Each row is where one point has got to under a steady rotation. How many ticks took it there?
The counts run from 0 to 240.
[ 93 134 137 178 141 146  89 106 164 187 122 104 156 125  99 118 109  93
 149 124 110 143 134 174 151 124 152 128 115  90 173  93 111 146 108 131
 130 165 114 103 175 118 111 115  87 135 156 119 126 157 146  81 133 141
 132 141 124  89 143 114 184 122 177 172  83 127]
172
[109 112 143  99 130 140 138 138  98 106 123 133 179 142 122 150 180 133
 135 119 138 102  94 130 137 124 111 150  97 147 107 148  76  99 157 117
 161 130 190 140 169  84 108  99 123 148 166 130 124 138 134 117  68 156
 113 113 165 121 123 171 109 184 103 118 119  76]
63
[139 120 156 139 139 119 113 132 126 121  82 166 113 139  69 169 110 158
  95 151 141 127 160 155 152 160 145 131 104 143 136 140 151 150 111 116
 132 140 129  68 201 150 192 104 108 128 144 133 118 142 112 109 147 147
 100 113 130 151 141 106 161 133 141 134  59 159]
85
[113 109 146 156 129 169 108 141 126 127 144 110 120 156 130 199 196 140
 152 134 135 135 124 113 178  97 115 135  86 104 110 150 104 172 136 174
 139 129 112 128 115 155 117 133 158 150 155  87 102 166 102 120 129 151
 118 148 143 122 161 132 121 188  79 163 135 136]
140
[ 98 123 120 128 130 125 108 165 127 177 146 132 116 116 175 138 121 169
 153 154 120 136  92 112 145  90  99 195 178  89 110 144  86 131 106 137
 141 143 125 102 137 118  79 125  84  98 128 158 130 145 175  85  79 157
 109 141 125 132 137 134 110 116 137 189 123 121]
236
[ 77 121 100 132 127 152 115 140 151 125 125 117 103 141 134 140 176 171
  95 120 130 132 124 141 160 101 134 190 156  73 106 179 151 170 125 102
 177 138 132  80 166 141  86 124 142 132 144 149 119 112 125 133 107 104
  97 120  85 149 146 130  72 134  93 139 116 104]
17
[ 97 117 131 116 168 143 138 124 102 154 116 121 168  95 125 147 123 118
 122 140  89 139 119 104 130 147 131 138 150 127 147 106  57 127 130 140
 100 149  78 151 172  86  88 129 161 135 184 106 115 134 104  56  69 142
 133 176 156 136 107 116 143 107 101 145  99 135]
110
[ 59 113 158 112 131 161 166 113 140 149 134 121 136  83  86 123 112 104
 134 147 104 162  91 153 113 122 125 120 138  99 125 121 119 145  97 111
 161 211 129 113 131 112 132 105 140 110 182 116 124 164  91  88  82 104
 100 105 115 112  97 131 124 131 134 196 100 133]
230
[ 49 101 132 140 162 119 175 157 124 115 162  98 176 104 159 143 167 135
 145 127 142 110 122 148 117 144 148 159 112 109 141 111 113  90  83 143
 138 142 120  79 116 130 114 121 144 133 185 137 112 120 146 134  41 152
 108 140 105 147 161 127  99 128 138 139 124 120]
104
[143 137 102 226 148 132  89 133 165 178 138 119 145 145 145 136 158 122
 121 119 118  91 114 137 130 124 143 171 127  98 176 123 102 127 110 147
 138 131 117 121 190 128  94 136  97 130 145 165 106 140 182 104 109 152
 116 160  92 107 162 106 144 148 132 148 113  98]
176
[ 76 140 118 109 135 128 121 108 124 167 113 108 150 127 117 128  99 129
 136 125 115 146 129 176 130 126 186  78 137 140 147  78 131 112 116 127
 151 132 164  91 133 110  95 100 145 122 202  91  91 140 117 121 109 123
 119 165 128  96 133 113 175  78 151 171  87 145]
169
[ 87 105 137  88 113 134 109 127 154 139 109 137 105 124 109 154 159 118
 104 126 114 130 126 154 114 139 137  81 129 108  87 119 118 115 142 112
 156 173 164 111 135  82 130 109 179 129 177 109 118 172 141 115  59 153
  84 138 157 156  94 162  97 140  92 175 126 117]
227
[119 113  95 172 136 104 135 145  99 135 153 141 168 126 112 179 155 135
 130 123 135 112 147 147 156 157 139 145 138 151 160  94 138  99  85 149
 117  85 114  60 131 149 158 125 151 151 137 131  91 142 138 124 122 149
  99 179 102 172 144 101 158  99 119 140  97 154]
44
[ 61 112 127  80 123 131 141 121 128 123 119 134 116 114 110 145 161 146
 116 127 121 133 122 157 127 137 147 113 143 110  92 125 140 115 124 104
 180 154 187  93 151 114 111  90 184 141 187 119 114 152 109 128  60 127
  87 131 130 164 108 140 101 122  83 145 121 118]
226
[100 130 114 128 106 146 106 130 160 162 157  91 118 124 141 115 135 148
 130 162 143 164 140 110 157 114 160 104 133 103 133 102 131 130 129 125
 184 171 157 120 107 138 118 122 170 173 171 130  87 194  96 100 104 132
 118 141 108 110 158 112  97  92  70 201 142 133]
96
[147  87 142 129 132 125 155 159  91 151 167 144 122 104 127 152 138 144
 115 177  99  68  95 140 125 124  78 172 168 107 134  94 117 128 144  91
 113 152 106 117 104  90 126  88 154 128 118 174 107 124 131  93  88 156
 113 148 103 108 100 115  72 167  96 169 121 100]
192
[ 97 115 154  93 167 136 159 119 134 130 129 125 101 101  91 117 126 176
  78 156 188 161 135 131 130  99 150 117 132 106 110 160 122 180 132 120
 140 194 106 111 105 120  96 101 121 167 131 118 140 150 101  40 139 106
 144 133 105  97 141 103 103 102  92 157 100 147]
156
[117 104 142 134 121 151 136 113 109 156 140 119 142 127  89 154 118 119
 164 132 114  84 112 202 162 127 112 126 103 133 145  83 152 148 115  90
 136 142 150  71 104 139 144  76 121 134 130 143 124 147 130 120 152 110
 130 129  90  62 110 120 145 164 160 199 103 118]
130
[130 120  89  95 145 124 149 133  64 142 130 146 121 167  95 180 192 169
 120 100 144 125 139 142 158 118 117 112 176 181 110 121 138 116 170  96
 151  90 169  88 123  87 116 100 148 137 109 128 107 134 128 111 117 126
 107 166 115 154 130 158 124  99 108 154  92 108]
122
[128 109 104 142 137 124 105 109 133 163 122  79 157 174  74 136 150 102
  81 117  99 103 174 173 166 163 143 103 130 128 155  84 111 131 167 121
 128 137 124 130 168 105 116 134 128 152 151 130 100 116 133  77 126 160
 122 167 152 135 123 130 143 104  79 122  88 124]
50
[ 97 121 125 149 136 145 111 138 170 128 106 111 108 141 139 137 169 172
  99 120 129 107 135 166 159 113 137 179 122  71 129 183 135 173 137 114
 168 140 137  86 186 131  82 114 109 131 143 162 120 100 144 123 104 115
 108 100  88 123 155 137  79 153 105 123 105  98]
16
[145 109 155 110 124 138  98 150 101 136  98 174 142 127 139 166  83 161
 129 157 103  71  72 146 126 103 112 139 109 122 129 134  52 130 131 160
 108 157  91 107 142 112 102  99 129 109 145 142 156 136 170  89 114 131
 111 159 122  83 103 124 119 169 140 197 110 108]
71
[ 72 122 137 100 135 129 148 119 149 109 110 130 134 119  96 124 173 150
  96 118 136 124 124 157 115 138 152 136 130 111 115 149 141 137 115  90
 175 149 199 109 169 108 119 106 150 138 193 120 104 131 118 139  62 127
  99  99 134 151 130 139 101 146 104 115 109 114]
225
[117 117 168 155 134 177 107 143 128 113 123 119 138 161 114 181 168 140
 131 149 149 142 126  98 177 123 101 139  61 111 142 156  93 156 128 176
 147 140 119 138 171 158 132 136 118 143 165  95 110 158  81 109 133 158
 117 110 169 125 161 129 140 184  89 151 122 140]
141
[163 130  83 162 175 108 149 153  95 154 141 161 122 130 116 156 169 178
  95 112 132  98 111 107 122  91 127 156 176 145 139 149 120 117 131 127
 136  98 119  98 137 110 102 102 144 143  95 157 114 132 167  91 119 113
 125 190  54 140 118 107 120 132 112 155  86 102]
118
[ 97 110 150 129 145 123 115 139 154 120 114 139 147 133  94 135 181 141
  90 127 133 109 137 151  99 145 145 155 127 108 103 157 138 120 132  95
 168 152 195 125 191 114 114 110 145 143 165 145  96 150 142 123  70 153
  80 109 153 158 143 135 114 181 107  93 117 114]
224
[152 118  82 144 167 134 184 131  96 140 138 136 141 120 108 140 157 160
  95 108 147  96 108 122 126  96 128 165 187 137 155 159 107 123 118 138
 151 122  95  84 154 125  95  99 115 125 110 156 141 119 140  98 132  94
 128 178  57 132 112 107 126  86 123 152  71 107]
117
[ 77 104 151 104 145  99 131 133  81 122 134 138 187 133  98 144 113 162
 124 131 140  66 146 198 147 131 154 163  98 138 161 108 139 123  93 149
 113  90 114  66 114 142  99  91 138 145 160 120 102  95 136 136 138 140
 103 153 146 100 137  95 134 150 145 101  94 158]
208
[139 147 147 135 166 126 125 140 117 171 148 146 135 136 136 134 127 167
 135 164 179 162 125  92 147 115 153 154 122 130 144 110  91 129 113 164
 131 137 142 139 159 130  98 135  88 139 161 108 102 157  95  59 135 165
 152 160 156 108 195  99 166  99 132 163  92 149]
37
[134 130 148 109 143 126  80 139 108 139  84 179  81 167 141 170 140 219
 112 138 154 146 150 116 170 113 125 134 118 142  99 157 109 153 159 145
 128  99 144  88 187 131 109 140 124 130 139  94 105 141 123 103 141 143
 119 146 155 139 162 131 133 132  95 142  92 145]
80
[ 81  93 133  79 116 155 157 137  91  92 121 113 181 151 124 146 168 128
 133 119 139 109  97 149 139 127 126 130 100 149 128 140  87  80 155 132
 180 145 193 113 141  92 110  96 124 142 173 115 136 121 106 137  66 139
 125 112 155 119 122 166 121 143 110 146 100  87]
64
[127 116  91 172 166 150 139 128 141 151 137 102 130 167 119 157 226 133
  88  84 110 109 133 144 139 121 131 143 136 105 152 154 119 132 145 150
 160 143 156 134 183 115  95 170 117 117 163  96  88 124 112 120 110 136
 105 152 141 156 174 131 121 142  96 123  81 112]
181
[ 68 100 143  98 143 114 108 131  78 138 135 140 156 132 120 159 108 168
 150 148 119  98 159 186 162 137 156 151 108 146 127  89 124 138 115 118
  97  72 105  74 132 131  83  86 173 155 159 122  93 106 135 122 118 134
 109 164 144 116 130 100 141 145 112 107 103 145]
209
[ 77 105 139 100 129 132 127 155  89 141 126 143 126 117 150 157 110 190
 162 140 123 106  91 154 160  70 106 198 154 110 119 161 113 172 113 136
 116 104  95  80 128 134  64 101 120 109 114 148 143 103 148  99 140 124
 116 146  94  95 124 123 116 124 135 161 106 124]
74
[ 78 124 131 113 158  88 116 151 105 165 146 142 152 112  96 144 148 147
 132 125 140 130 132 154 101 132 150 106 157 137 101  90 133  94  86 118
 126 100 170 110 114  98  93 107 161 136 170 108  91 176 164  87  87 165
  85 186 161 139 129 127 170 126 143 118  85 140]
166
[165 112 114 165 137 161 131 105 156 148 129 100 143 142  97 115 148 114
  91 132 123 102 127 136 142 118 152 120 101 133 177 137 104 124 152 123
 185 165 141 115 164 122 138 109 109 176 141 167 129 135 135 102 139 119
 149 125  60  75 134 121 107 122  76 180 106  92]
55
[ 89 101 161 110 143 133 190 138 126 129 134 141 111  72 101 159 135 135
 128 166 136 145 105 140 108 143 108 128 139 116 102 124 143 151  92 100
 143 209 136  78 117 107 173  97 131 102 147 117 138 157 109  81  70 121
 111 114 109 135 114 132 106 149 150 198 105 150]
26
[116 111 129 136 134 133 133 146 100 118 154 146 163 124 114 164 196 130
 137 122 135  92  96 120 121 115 101 142 120 126  91 145 101 102 148 115
 142 114 157 146 124  96 111  91 146 169 140 137 100 158 144 123  69 159
 109 139 145 139 123 156  93 194  85 139 137  78]
62
[115 126 136 131 132 131 104 153 149 135 116 143  89 154 116 154 197 158
  67 138 135 122 117 120 122 103 125 138 152  87  90 179 127 145 149 128
 162 165 153 135 169 118 100 142 152 120 143 131 102 145 140  95  96 144
  68 138 154 173 132 138  87 163  72 130 113 110]
19
[116  97 152 105 135 101 121 169  91 118 132 140 189 148  90 147 124 150
 104 149 157  59 143 183 136 128 151 147  82 145 145 128 119  95 104 161
 102 104 135  87 134 152 117  97 109 129 151 128 107 113 159 123 138 158
 108 147 149 119 145 104 141 162 136  96  77 151]
207
